In the data rows, 500 means zero.
Here are some points, each followed by its number:
array([414, 532, 528, 572, 418, 426, 480, 502, 464, 472, 464, 423, 490, 536,
       430, 524]) 0
array([500, 596, 297, 650, 878, 628, 378, 877, 809, 507, 382, 300, 495, 635,
       825, 681]) 1
array([408, 564, 461, 559, 472, 462, 503, 587, 520, 482, 449, 412, 507, 557,
       500, 519]) 2
array([517, 415, 559, 699, 643, 426, 511, 510, 506, 558, 470, 342, 544, 608,
       509, 526]) 3
array([577, 572, 193, 605, 999, 763, 409, 929, 889, 519, 363, 358, 536, 614,
       909, 741]) 4
array([521, 470, 606, 365, 264, 458, 579, 259, 352, 475, 599, 654, 461, 437,
       322, 423]) 5
array([474, 532, 440, 425, 473, 523, 501, 553, 532, 457, 466, 528, 483, 505,
       554, 503]) 6
array([505, 509, 526, 384, 370, 541, 556, 430, 438, 480, 532, 577, 464, 447,
       494, 461]) 7
array([652, 345, 517, 509, 695, 585, 470, 353, 557, 641, 624, 556, 566, 400,
       563, 423]) 8
array([466, 575, 499, 395, 382, 523, 491, 523, 490, 432, 517, 548, 457, 459,
       520, 506]) 9
array([399, 595, 540, 471, 364, 422, 541, 535, 405, 447, 467, 483, 454, 535,
       422, 501]) 10
array([417, 520, 558, 467, 323, 397, 546, 505, 394, 461, 501, 499, 491, 484,
       397, 458]) 11
array([545, 459, 604, 425, 376, 476, 536, 296, 382, 492, 580, 583, 495, 404,
       372, 432]) 12
array([524, 425, 524, 569, 526, 442, 497, 439, 430, 560, 513, 477, 518, 536,
       487, 522]) 13
array([433, 555, 498, 535, 392, 433, 530, 506, 445, 440, 488, 473, 482, 527,
       431, 495]) 14
array([578, 544, 345, 494, 753, 629, 432, 681, 732, 508, 453, 468, 503, 493,
       712, 570]) 15
array([498, 462, 475, 576, 584, 494, 479, 527, 533, 528, 515, 456, 492, 534,
       544, 521]) 16
array([542, 479, 439, 577, 711, 524, 462, 589, 600, 553, 495, 392, 540, 572,
       623, 567]) 17
array([381, 656, 448, 462, 376, 447, 531, 643, 523, 405, 424, 443, 422, 519,
       480, 512]) 18
array([427, 439, 566, 832, 574, 263, 490, 518, 490, 557, 466, 216, 567, 719,
       433, 544]) 19
Which point above is nearest to each new point, looking only along the 3 directions in which the numbered points spread most? Its number follows each.
array([501, 565, 449, 433, 465, 553, 502, 565, 523, 483, 477, 532, 477, 495,
       521, 521]) 6
array([507, 567, 319, 630, 860, 623, 407, 859, 806, 518, 370, 331, 515, 623,
       801, 668]) 1
array([530, 479, 483, 614, 583, 485, 475, 534, 584, 513, 484, 415, 504, 551,
       510, 533]) 16
array([570, 463, 404, 598, 697, 526, 459, 588, 602, 553, 459, 420, 532, 552,
       629, 570]) 17
array([547, 475, 478, 523, 609, 506, 486, 484, 557, 526, 536, 477, 513, 496,
       564, 535]) 16
array([423, 519, 575, 470, 361, 386, 528, 445, 381, 439, 506, 498, 491, 505,
       385, 474]) 11
array([529, 455, 488, 523, 555, 539, 488, 474, 519, 515, 515, 501, 521, 505,
       541, 525]) 16
array([521, 519, 528, 312, 354, 587, 554, 411, 428, 492, 556, 647, 460, 418,
       434, 448]) 7
array([569, 407, 587, 426, 437, 475, 517, 326, 378, 544, 594, 612, 517, 464,
       370, 412]) 12
array([521, 493, 489, 353, 452, 548, 525, 425, 449, 449, 538, 648, 466, 377,
       489, 487]) 7
array([575, 467, 442, 538, 695, 576, 451, 564, 603, 547, 480, 449, 544, 550,
       605, 542]) 17
array([569, 478, 530, 338, 443, 545, 516, 385, 446, 478, 542, 666, 488, 407,
       465, 455]) 7
array([520, 472, 490, 601, 576, 478, 483, 534, 554, 566, 487, 416, 541, 571,
       561, 524]) 16
array([533, 489, 530, 412, 477, 520, 517, 447, 468, 528, 524, 550, 513, 459,
       469, 475]) 7
array([531, 480, 526, 516, 588, 547, 480, 500, 532, 519, 528, 485, 530, 505,
       542, 498]) 16
array([437, 507, 542, 493, 327, 398, 535, 474, 439, 475, 478, 502, 467, 503,
       382, 476]) 11
array([529, 499, 430, 600, 680, 556, 451, 629, 637, 529, 466, 417, 514, 554,
       618, 550]) 17
array([368, 476, 780, 480,   0, 195, 614, 200, 115, 491, 530, 536, 454, 519,
        97, 349]) 5
array([473, 596, 302, 723, 864, 545, 391, 862, 816, 504, 350, 249, 504, 686,
       770, 678]) 1
array([522, 563, 300, 674, 840, 596, 431, 802, 787, 520, 392, 317, 503, 645,
       774, 651]) 1
array([405, 451, 557, 812, 567, 266, 489, 538, 474, 552, 410, 269, 570, 710,
       394, 546]) 19
